Each path below is one point turned by a fixed rotation once a step. After each direction that follows a path, write how fast that rotation turns it, in deg/step (0 if it stays still).
Each turn is a multiple of 5 degrees from 10 to 175, or 0.
Each row of a path follows its step; steps can be skipped.
Path 1:
step 0: [-11.8  -9.5   6.7  12.6  -0.1  -9.6   8.8 -18.3 -20.1   3.6  -0.4 -11.2
   3.0  -2.3   5.6   7.3  12.4   4.5  -1.7   9.6  -1.8 -18.4  -2.1  -2.8
   8.9 -10.8  -2.0  -8.2   4.9   4.9  12.1   0.3  -8.8  -3.3  22.3   3.3
  -4.7   6.4]
step 1: [-13.8 -16.2 -16.1 -13.7  -1.9   5.9  -6.3  12.5  -5.6  -9.6   1.1  -1.8
   1.2   5.3  -8.4   8.3   2.7   4.4   0.4  -0.5  20.5  -1.0   4.2  19.6
  -2.0   0.0   1.6  -3.5   3.4   6.9   4.4  13.1  10.7 -12.4   0.5 -17.7
   3.9  14.7]
step 2: [ -8.0   5.9 -18.8 -10.1  -0.8  -9.9   1.3   0.5  -2.2  24.2   1.0  10.6
  -4.8  -4.1  -9.2  -7.9 -17.0 -11.5   0.1  -6.2   0.7  10.0 -11.6  -5.7
   8.5  -2.8  -0.3  -5.2  17.1  10.2  -1.0  -2.7 -16.3   7.5   3.1  -2.6
  -9.5  11.8]
step 3: [ -8.7  -2.3  10.3  17.5   3.3  15.9   6.2 -26.7  -3.1   0.0  -0.1   0.4
  -1.0   2.1  -0.4 -14.8   1.7   7.5 -13.6  -3.1  -2.2 -12.4   3.7  -1.9
  12.0   1.4  14.7  -6.1  13.2   4.9  -6.6   0.6   5.0   4.2   9.5  -9.8
   9.0  15.1]
step 4: [ -1.8  -5.2  -5.1 -10.3   1.4 -17.1   2.6   0.9  -9.9  -8.6  10.5   5.1
   9.9  -7.1  -4.9   7.3  -4.6  -3.6   4.0   1.0   1.4 -15.6  -9.7   7.6
 -12.1  19.5  -0.6   3.7  12.3  -1.0  -5.3   4.3  22.1  -3.4   6.3 -24.5
   2.9  -3.4]
step 5: [ -8.6  -6.6  -9.3  -2.1 -12.5 -20.4  -1.3  -9.6 -18.3   8.9   2.8 -11.1
   2.7   5.5  10.5  14.1  -1.8  -2.7  -0.9   1.4  -3.2  -8.8 -12.4   0.2
   8.0 -11.8  -3.6  -7.4   1.9   7.5   1.1  -2.0 -18.3   2.7  14.7   8.2
 -16.0  10.8]
step 6: [-21.0 -15.7  -6.4  -0.2  -5.3  12.4   3.1   6.9   3.8  -8.4  -6.6  -5.0
 -10.2   5.9  -7.3  -1.9  16.9   2.7 -15.9   3.3  13.3   6.9   8.1   7.4
   8.4  -2.4  12.0  -3.1   8.3  12.6   4.4   7.2   4.1  -6.2   8.0 -12.0
   5.8  17.3]
step 7: [-10.4   9.6  -9.5  -3.8  14.8 -12.8  -1.8   6.4  -3.0  13.4   8.4  10.0
   0.4 -12.1 -20.1  -8.8 -16.7  -5.5   8.6  -3.0   7.0   3.3 -12.6   0.2
   7.5   7.1  -7.1  -2.1  19.2   7.7  -3.5  -6.9   1.2  -5.2  -4.3 -16.4
   4.1   6.4]
step 8: [ -3.7   0.1  -2.0  19.1  -4.6  11.9   7.1 -27.7 -12.4  13.7   7.4   1.6
   6.1   8.8   7.3  -1.4 -13.7   0.4  -9.3 -12.3  -3.7 -22.2  -1.8  -1.6
   5.8   1.1   5.5   1.3   6.8   0.8  -4.5  -0.1  -3.9  -0.7  12.9   2.1
  -6.9  11.1]
step 9: [ -9.3  -9.8   0.1 -13.1  -6.4 -10.2   0.8  -8.7  -5.3 -20.7  -5.0   4.3
  -3.8   4.3  -2.3   5.6   9.1  -8.6  -3.9   3.2   0.7  -7.5  -1.0  -1.9
 -11.3  10.1   9.1   0.9   6.1   1.3   1.7  18.0  20.1  -3.4  13.7 -25.9
  -2.6   3.3]
step 10: [-12.1  -0.4 -10.6  -8.5  -6.5 -29.5  -8.3   1.5 -11.4   2.2   8.2  -9.9
  -0.6  -0.4   1.9   8.8  -6.3   1.4   0.1   4.2   0.6   6.8 -21.0   6.8
  11.7 -10.9  -9.6  -5.5   5.6   7.7 -15.7  -8.5 -11.0   5.3   1.1  -4.8
   1.6   9.8]
Directions:
[ 2.7  0.8  2.3  5.0  6.3  0.9  3.6 -3.0  7.1  3.5  5.2 -3.3  5.9 -1.9
  0.4 -2.6  0.7  4.7  0.3 -0.1 -3.1  0.6 -1.7 -2.7 -2.0  1.0  2.4  0.5
  7.0  1.2  0.0 -4.4  3.0 -7.2 -1.3 -2.2 -3.4 -1.5]  85
[ 5.2  2.9 -9.8  2.3 -5.0 -3.9  0.5 -3.8  0.9 -0.4  4.0  0.8  0.9 -3.0
 -2.0 -2.2 -2.5 -3.6 -5.7  1.1  3.3 -1.9 -6.2  2.0 -1.1 -1.6 -0.2 -0.5
  1.2 -1.1  1.7 -2.3 -2.7 -0.6 -3.4  8.7 -0.9 -1.6]  130
[ 2.5  1.3 -0.2 -1.1 -6.1  3.1 -0.3  0.9  2.7 -1.9  7.7 -1.5 -2.1  1.0
  1.8 -4.6 -3.2  6.3  1.3  0.0  0.5 -3.3  3.2  1.8  2.4 -3.6  0.3 -1.5
 -7.5 -0.9 -3.0 -4.9  2.4 -3.2  5.7 -0.2  1.3  7.3]  145
[-4.3 -2.1 -3.2  4.5  1.9  5.4 -0.3  6.1  0.0  4.3 -0.5  0.8 -1.4 -1.5
 -6.3 -1.5 -0.3 -0.3  4.4 -1.4  8.1  4.0  3.3  0.7  0.6 -3.6 -3.6 -0.7
 -0.3  2.3  6.1 -0.3 -4.4 -7.0 -0.2  2.2 -1.9  1.5]  70
Path 2:
step 0: [  4.2   3.8   3.1   7.1  -5.5   6.4 -22.0 -12.7  -5.3  -4.8   7.3   8.4
  -3.2  -9.8 -12.5  10.7  -7.6   0.4   1.5  -0.7  -6.3   1.3 -18.7 -11.8
  -5.4  -0.7  -2.1   5.4   0.6   5.7  10.3  17.9 -18.6 -20.5   9.9  -0.6
  -5.1   0.8]
step 1: [ -0.4   1.3  -2.1  -9.9  -5.4  16.5 -22.5   1.1  -3.0  16.4   5.6 -11.5
 -10.3  -5.2   5.9  -8.0  17.8  11.3  -6.5  -8.9   6.6  -2.4  -9.5   1.4
   5.6  -2.1  -1.5  -3.9  -2.5  19.3   7.9   6.1  -8.2 -10.0  17.1   1.7
  -6.1  -3.8]
step 2: [ -4.3   9.1  -7.7  -2.6 -13.5   7.5 -27.1   0.7  11.8   2.0  -2.7 -11.4
  17.4  -1.4  15.8  -0.1   1.1   5.4   0.6  -7.3   5.0   2.1   4.8  -7.7
   0.1  -4.5  -1.8   6.2 -19.2   4.3   5.6  -4.2   2.4  17.5  10.8  14.3
   2.1  -7.0]
step 3: [  2.0  -6.2 -16.3   8.1  -2.6  15.0   3.1  -8.3   4.4   2.9   7.9  -8.1
   6.0 -14.0  13.2  -4.6 -16.4  -5.1   5.6  13.4 -12.3  -1.8  -4.5 -11.2
  -2.3 -11.9 -17.9   2.7  -6.3   2.2   8.4   0.3   9.7  12.5   3.2  15.2
 -13.6   1.1]
step 4: [ -6.0  16.6 -16.9   1.4 -10.6   8.9  -1.6  -5.5 -11.3   8.0  12.7   4.7
  -2.5 -24.9  -0.3   9.2   7.2  -6.5   3.1   3.1   1.5  -9.8  -3.5   0.5
 -10.8 -16.6  -8.2  -3.6   7.4 -14.2   2.2  -1.8   0.6   1.5  -9.6  -3.5
 -19.1   4.1]
step 5: [ 17.3  10.3  -7.6  -6.2 -20.4   8.4  -5.8  22.2  -9.1  10.3  -6.9   4.5
  -0.9  -9.8   7.5  11.9   0.1   1.7  -1.0   6.3  -9.5  -9.9  -0.2   1.3
  -6.9  -1.6   4.2 -18.4   6.0  -5.1  -4.2  -7.3 -20.4   1.5   5.7   0.6
  -1.8   5.8]
step 6: [  5.4  -1.7 -17.7  -6.6   9.3  14.7  -2.7  22.1   5.3  10.0   0.9  -9.8
   2.3  -0.6   9.6  -8.9   5.2   9.4  -5.7  11.9   1.9   0.0  -1.0   4.0
   3.3   9.2   7.4  -0.8  -7.0 -15.1 -17.4  -8.7  -3.6  18.0   7.8  -5.5
   2.0  15.9]
step 7: [ -3.8   6.8 -12.2   5.6   7.3  12.2  -2.3  -3.0  -2.9  -2.7  -1.3  -0.7
  18.2   9.5   7.7  -1.9 -12.4   0.9  10.7  10.0   1.8  16.8   3.7  -8.9
  -4.3  18.5   4.1 -10.9   5.5 -19.9 -14.5  -4.6  10.3  12.4 -12.0  -1.7
  -8.2  -3.6]
step 8: [ -6.3   3.9  12.6   3.5  14.0   7.3  17.7  -0.1  -8.8  12.6   1.1  -3.7
   2.8   8.2   4.0   7.3 -11.4   2.5   0.9   7.8 -10.7   9.8  -1.7 -15.9
  -2.0  -3.4  -8.8 -10.2  12.3 -23.6   7.4   0.5  -8.9  -7.7  -7.5 -12.9
 -12.5   5.2]
step 9: [ -3.5   7.2   0.1  -7.9   6.9   0.9   9.1   2.0 -14.6   5.8  -7.4 -14.3
  -7.1  10.3   6.3  13.5   9.4  12.5   4.9  -8.5  -5.3   0.1  13.8  16.0
  -2.1 -11.6  17.1  -5.5  10.8 -15.6   2.5  -7.4   1.2 -16.5   3.5 -14.0
  -0.9   1.0]
step 10: [ 13.9  -9.8   5.7 -10.0  -4.0   4.9  -2.4   8.1   9.9 -15.9  -3.2  -6.2
  10.8  17.7   6.9  19.1  -8.6  16.4   7.0  -5.8  -9.0  -3.8   6.7  10.4
   4.6   5.8  11.5   8.8  -5.0 -13.0  -3.8   0.3   0.1  -8.0  -2.0  -5.8
  15.9   9.5]
Directions:
[-2.3 -2.1  2.4  3.3 -2.1  3.0 -0.6  4.0  5.6 -1.1 -1.4 -3.1 -4.1  3.9
 -1.6  3.4  1.9  0.8 -0.4  6.2 -1.4  0.2  4.3  0.3 -4.3 -2.8  8.7  4.9
  0.7  1.1  0.3 -3.1  3.1  6.2  6.3  3.5  1.8  0.3]  95
[ 2.7  1.1  1.9  2.0  2.9 -3.6  1.4  2.8 -4.5  0.0  2.5  0.9 -1.1  0.5
 -2.2 -1.8 -6.4 -5.5 -4.4  0.8  3.8  3.7 -2.5  1.6 -0.1  3.9  5.5 -4.6
  1.7 -4.1 -3.0 -9.2 -1.5  4.0  2.3 -2.8 -4.0  3.4]  35
[-1.7  0.5  2.9 -4.3 -5.9  1.5 -3.5 -1.7  3.8  1.5  4.1  1.8  1.8  5.0
  0.2  2.1 -0.2  0.8 -0.2 -6.7  2.9 -1.9 -1.4  3.4 -3.5 -1.1  4.0 -2.8
  3.2  1.7 -6.0  1.9  5.6  3.8 -7.2 -1.1 -6.1 -1.4]  135
[-1.0 -1.1  1.0  0.9 -2.5 -1.8 -5.8  2.2  0.9  8.2 -1.1  3.0 -9.0  2.5
 -1.3 -0.4  0.3  0.9 -0.7 -3.1  1.6  1.7  3.1  4.3 -0.5 -2.8 -1.8 -7.2
 -0.3 -6.2  3.5  0.3 -1.6 -4.5  0.2  5.3  3.8  2.6]  90
[-4.8 -0.2 -1.8  2.5  2.1 -0.3 -2.0  1.8  4.0 -0.1 -4.0  2.4  3.1 -1.6
  3.3 -1.2 -6.6  3.7  1.0  3.6  2.7  3.5 -7.5  4.3 -1.1 -1.7 -2.0  4.8
  3.1  1.7 -2.2 -5.3  3.8 -4.4 -4.8  4.9  2.5  3.8]  90
[-3.8 -3.4 -1.2  0.5  3.4  2.5  0.8  6.9 -6.6 -4.1 -2.1  3.6 -2.2  0.5
  0.3  2.2 -0.6  5.1 -1.2 -3.7  2.5 -7.9 -6.7 -0.3 -5.6 -0.4  2.3 -2.5
 -3.6 -0.4  5.0 -0.6  0.2  0.5  0.2 -1.2  0.4 -5.5]  85
[ 4.2  0.3 -3.9  0.7 -0.5  1.0  1.5 -2.4 -4.0 -1.5 -4.5 -2.9 -3.0  1.7
  1.1 -3.1 -0.8  0.2  5.0  1.7 -4.8  0.2 -0.5  2.4  1.2  1.6  2.4 -9.7
  5.2  7.7 -1.4 -1.5  5.5 -2.3  2.0  4.9 -0.8 -5.0]  175
Path 3:
step 0: [  7.7   6.9  -8.1  11.1  14.3  14.2 -11.7   0.6 -13.6   4.4  -0.7 -24.8
  -7.4  -9.7  -2.7   3.8  11.4 -14.1  -5.3 -14.9  -2.9 -17.1   9.3 -11.7
   3.1   8.4  -8.0   6.9   8.9 -10.9  -3.2  -4.2  -4.8   1.8  -5.7  -8.5
   5.0   0.3]
step 1: [  5.0  -2.2  -0.6  11.1  15.8  -2.2  -3.1  -4.9 -16.5  -1.0   8.5  -2.5
   3.6  -6.4  -2.0  10.1   9.9  -0.7 -14.2  16.2  -4.2  -1.3  -5.6  14.0
 -25.8  -2.1 -12.3   4.8   8.1   6.1   4.4  13.5   9.9  10.4   9.2  -0.4
  14.7   8.3]
step 2: [ -0.6   5.3  -1.5   1.2  -0.6  18.1   7.1  10.9 -16.2  -8.3  -5.8   3.2
   5.0  -5.9  -2.5  -2.1   8.9   2.3  -8.5  -0.1  19.1 -18.8   0.8   4.3
  -2.4  -1.5 -12.7  -1.6 -15.2  13.5  -4.6  -1.3   0.9 -15.0 -10.2   5.1
   5.1  25.8]
step 3: [ 25.8  -1.7 -12.3  10.1   1.3 -15.3   1.4   6.3  -7.7   2.1   3.2 -22.4
   2.0  -6.9  -1.1   6.8   4.9  -7.9  -1.9  -0.6   2.2   9.0 -17.3  -5.1
   3.4  -3.0 -13.8  -2.8 -17.0   6.5  -1.1   5.7 -11.5   5.7 -11.7  -7.7
 -11.1  11.0]
step 4: [  7.3 -11.9  -5.5   8.2   0.7   8.6  -4.4   5.1  -8.6  -4.8  -2.2  -4.2
  10.1  -9.1 -14.0 -10.0   2.6  -2.5 -17.0  -7.2  -8.1  -2.3  -0.4  -3.6
  -8.9  34.3   5.5  -0.6   3.0   9.0   3.4   1.5 -11.8  12.3  12.7   4.6
  -3.6  14.2]
step 5: [ -8.0  -6.6  -6.8   6.0   9.4  12.6 -18.1  -5.8  -1.6  -9.1 -20.1 -23.5
  -5.6  -2.3  -8.6   0.9  13.9  -0.7  -6.0  -0.5 -11.9  -3.7   2.9  -4.3
  -7.2 -16.2   4.3   2.4  -1.1   7.5  -4.7  12.2  10.7   2.0  -7.2  -2.3
   0.1  20.5]
step 6: [ 16.5 -22.1  -8.1  12.8  -7.7   1.4  12.6  -8.6 -13.0 -17.9  -9.0  -4.7
   3.7  -2.1  -0.5   0.4   2.3   1.4 -13.3  19.0  12.9  -4.8  -7.3  -1.9
 -15.5 -13.8  -5.3   5.7  -4.4   5.8   2.0  -8.1   2.6   2.6   5.5  13.8
  -2.9  -2.4]
step 7: [  8.3   2.4 -15.0  -0.8  -7.1   2.5  -1.8  10.5  -6.1  -9.2  -0.4  -6.4
  -6.9  -6.8 -10.1   1.3   1.5   2.3  -4.2  -7.3  13.2 -20.7   7.0 -28.1
  -4.8   8.1  -9.3 -14.0  -5.6  16.0 -17.3   1.0   3.8   4.1  -2.0 -10.3
  -7.3  -2.7]
step 8: [  3.9   0.0 -10.4 -13.2  10.2  -3.9   8.8   1.3   3.1  -0.9  -3.1 -23.4
  -2.6  -7.5 -16.6  12.8   0.9 -12.2  -6.3  11.4  -5.1  -4.4 -23.4  -1.2
 -18.4   9.6   6.0  12.0   8.3   5.3  -0.2   2.2  -3.3  10.2  -0.7 -15.2
  -4.7   2.1]
step 9: [ -0.9  -2.1   2.9  12.0  -0.2  13.0  19.3 -15.4 -15.3   2.5 -15.6  -0.8
   1.6   3.1 -16.9  -0.7   1.6  -5.4   2.7   4.3   4.5 -11.9   7.2   0.2
 -16.0   8.0   9.2 -12.9   8.7  -1.5  -8.8  10.0  -0.5  -5.4  10.9   0.3
  -4.3  24.1]
step 10: [  3.9   5.9 -11.1   0.4  -7.6 -11.3   1.4 -17.3 -18.9  -9.7  -7.7 -20.2
  -8.9  -7.9  -2.8  -8.5 -11.2   9.4   5.3   9.7  13.2   1.2   1.4  -5.1
   3.7  -9.9  -0.7   5.3  -0.4  14.5   1.9  11.4   9.4   5.8 -19.1  -3.0
   3.7  15.0]
Directions:
[-0.3 -0.9 -4.6  4.3 -1.2  2.7  1.0  0.3 -1.4  0.9  3.0  3.8  3.1  1.5
 -1.8 -1.0 -1.6  4.1  1.2  1.3  0.1  0.2  2.5  3.6  4.7  4.3 -0.8 -4.6
  3.4  9.8 -3.0  2.2  2.6 -2.8 10.7  0.5  0.3 -1.2]  140
[-3.7  3.1 -7.2  0.8 -1.7 -3.5  1.7 -4.1  2.3  5.1  0.7  2.8 -2.8  3.1
  1.0  3.1 -2.0 -5.6 -6.3 -2.0 -1.4  3.1 -4.3 -0.7  1.3  4.1  2.6 -4.3
 -1.2  0.3 -0.9 -5.9  2.0 -0.5 -1.7  1.7 -2.8  8.0]  70
[ 4.8 -0.1 -0.1 -3.3 -0.3  0.7  2.3 -1.4 -3.9  2.8  3.6 -5.3 -0.1 -0.6
  3.7 -6.7 -6.8  2.4 -2.0 -3.7  3.3  1.0 -1.4 -5.2  5.5 -3.7 -4.4 -2.2
 -0.3 -3.2 -4.1 -3.9 -0.8  6.5  4.4  1.4  0.7  0.8]  100
[ -0.7   2.4  -1.9   2.8   2.9 -10.2  -0.8   5.2   0.6   5.3  -1.3  -3.6
   4.3  -0.8   0.2  -0.4  -2.0   1.1   3.3   0.4  -2.0   4.6  -1.5  -2.9
  -5.3  -6.7   1.9  -1.8   2.5   6.7   0.5   0.7   2.1   2.3  -1.6   2.7
   5.2  -0.8]  160
[ 4.3 -3.7 -0.6  3.6  3.1  4.3 -4.8  5.9  4.2 -1.9  2.7  0.6  3.9  1.8
  3.5  1.0  5.9  1.2 -5.4 -4.0 -2.9  3.0 -1.1  1.4 -0.2 -1.1 -3.6  1.2
 -8.4  2.8  0.0 -0.5 -3.3  2.3  0.7  3.4  2.8  5.4]  25
[ 2.4 -2.2 -2.2 -2.9 -1.2 -1.3 -6.7 -2.2 -3.2 -1.4  1.8 -1.6 -0.1  4.7
  0.7  2.1 -5.7  2.2 -1.8  5.6  4.5  6.5 -6.9  7.1 -4.1  1.8  2.4  4.4
 -2.6 -0.2  2.0 -0.5  0.1  1.9  2.3 -4.4  1.2 -2.9]  155
[  3.9   1.7   0.7  -2.7  -1.4  -1.6   0.5  -0.8   2.1   1.2  -4.7  -0.9
   3.8   1.1   1.5  -2.0   2.7  -4.7  -3.7 -11.8  -0.6   2.9  -2.0   1.5
  -2.6   4.2  -1.3   5.4   6.2   1.3  -4.2   3.7   1.3  -1.0   2.2  -4.5
  -1.2  -4.0]  90
